One turn sends every row of this set to another row. A few are shown first. Where does it send the rows asked after them?
Q_223: [  5   3 -10  11   6   0  29   4   9   6   4  -5  13   9   3   1   5   1
   2 -12   2   1 -14 -11  -2  -5   7   2  14   9]
Q_46: [ -6  -3 -18  18  12  -1   2  12   2   7   9  -6   4   1   6   4   7  -9
   5   1  13   2   1  20   2  -9  -5   9  -4  -7]
Q_865: [ -4  -9  10 -11 -13   6  17  -9  -8  15  -2  16  -6   1   0   8  -9  -5
  -4  11  -9  -4   1   6   6  -1   0  19   3  -4]
Q_21: [-11  -5 -22  20  11  -5   5  11  -2  11  12  -6   0   2   3  10  10 -10
   7   6  11   1  -3  12   1  -4  -1   4  -9  -6]
Q_770: [  2   8 -10   8  10 -10  10  11  -5  12 -10  17   0 -11   0   3   9   5
  -3   1   6  -5  -4 -13   2 -13 -13  -4  -9  -7]
Q_668: [ -7  -2  -4   5 -12   1  -1   0   5  15  23  -1   1 -12   0  -6   1 -14
  -3  15 -12   1  -1  15  -4   9 -13   8   0   5]
Q_292: [ -1   9  -9   7   6  -6  15  16  -4  12 -13  10  -1 -15  -1   2  11   1
  -7  -3   5  -8  -8 -15   1 -10 -11   1 -11  -6]
Q_512: [  1   4 -12   1  11 -10  14   9  -3  13 -10  13  -3 -12  -5  10  10   6
  -8   0   4  -5 -10 -12  -1  -6  -7  -2 -14  -8]
Q_41: [ -4  -9  12  -7 -17   1  14  -6  -2  12   0  17  -8   7   0   1 -11  -5
  -7  15 -11  -7   6   5   5   4   0  14   5  -1]
Q_76: [-13  -2  -1  -9  -2  -8  15  -3   1  -2  -7  18 -20   0   8 -19   4  -1
  -8   3 -11 -12   4  -3   3   1  -7   0   2   1]
Q_935: [ -8   6   2   5  -8   1   2  -3   8  13  21   4   2  -7   0  -8   3 -16
  -8  19  -9   5   4  15  -4  13 -10   5   3   5]
Q_343: [  8  -5   5  17  -3 -12   9   0   6   7   2   5  10  -7 -12  14  -9  -9
  -7   0  -7   8  -2  -4 -11   0  -6  17  -1 -12]
Q_509: [ -4  12  -6  -7  -2  -7  22   3  -5   7  -3  21   3   9  18  -3  13 -13
 -11   1  -7   2  -9   3   3  11  -5 -15  12  -1]
Q_308: [  3   7 -13  11   2   1  32  10   7   3   0  -2  13   8  10   5   0  -3
   2  -8   6   3 -19  -8  -4  -6   7   3  11   1]
Q_588: [ -8  11  -9  -4  10  -7  10  -5  11   7  16   3  11   6  22  -3  -4 -10
   4  16   2   3  -6  15  -1  12   5  -2  11   4]
Q_302: [ -5  -4  11  -7 -15   6  13  -7  -3   9  -1  15  -9   7   1   5  -9  -5
  -6  19 -10  -2   4   9   7   3   0  15   5   1]
Q_697: [ -6 -21  -7   9  -1   1   7   7 -11   5 -15 -11   3   7  -7  -4  -3  -1
  -1   3   2  -8  -4  -3   9  -3   2  12   3  11]
Q_295: [-10   1 -19  20  12  -2   6  12   1   6   9 -10   3  -3   7   4   8 -13
   7   1  10   1   3  13  -6  -7  -1  11  -6  -6]
Q_59: [ -8  -6  -4  -9  -1  -9  15   0  -3   1  -9  20 -18   2  13 -18   1   1
  -8   2 -10 -16   4  -1   5   2  -3  -4   2   1]
Q_471: [ -3   8 -14  -6   0  -6  23   4 -12  11   0  20   9   3  18   2  14 -13
  -5  -3  -7   3 -12   2  -1  10  -6 -16  10  -2]
Q_688: [ -9  11 -11  -6  13 -10  11 -11   9   9  13  -1  11   3  21  -1  -5  -8
  13  14   2   6  -6   8  -1   7   3   7  11   0]
Q_905: [  7   4 -11  12   2  -2  32   6   9   3   7  -1  14   6   5  -2  -3  -3
  -1  -7   9   5 -19  -9  -1  -5   4   1  15   0]
Q_686: [  1 -20  -8   7  -3   5  11   6 -10   1 -17  -7   4   7  -4  -6  -8   3
  -3   2   9  -6   3  -2   4  -1  -4  12   3   8]
Q_675: [ -4  13  -8  -8   4 -12  20   2  -3  11  -1  23   8   6  18  -6  10 -13
  -8   0  -6  -2  -9   1   1   9  -2 -16  11  -2]
Q_204: [ -6   2   1   6  -5   1   1  -4   7  16  22   8   2  -8   1  -5  -2 -14
  -6  18  -9   0   7  18  -4  10  -7   8   0   4]
Q_392: [-12  -7  -6 -10  -2 -12  16  -1   4  -1 -10  12 -15   0  11 -18   3   2
   0  -4 -12 -16   0  -5   2   0  -9   0   1   1]
Q_160: [-11  14 -10  -4  13  -8  10  -9   9   2  11   6   7   6  22  -3  -2  -9
   6  17   1   6  -3  13   0  10   4   0  11   2]
Q_825: [ 13   0   1  13   0 -11  11  -3   4  13   5  -4   4  -5 -12  13  -6  -5
  -9  -3  -9   9  -2  -6 -11   2   1  19   1 -11]
Q_433: [  9   0   1  18  -7  -8   9   4   2  12  -1  -3   9  -6  -9  15  -7 -11
  -7   2  -8   8  -2  -6 -11   4  -4  20  -1 -11]
Q_338: [ -2 -14  -9   7  -2   6  10   8 -11   1 -18 -10   1   1  -3  -4 -10   3
  -1   4   5  -8  -1  -5   2  -5   2  17   0   7]

Q_292 -> Q_433
Q_770 -> Q_343
Where do these go?
Q_668 -> Q_471
Q_160 -> Q_76
Q_204 -> Q_675
Q_825 -> Q_223

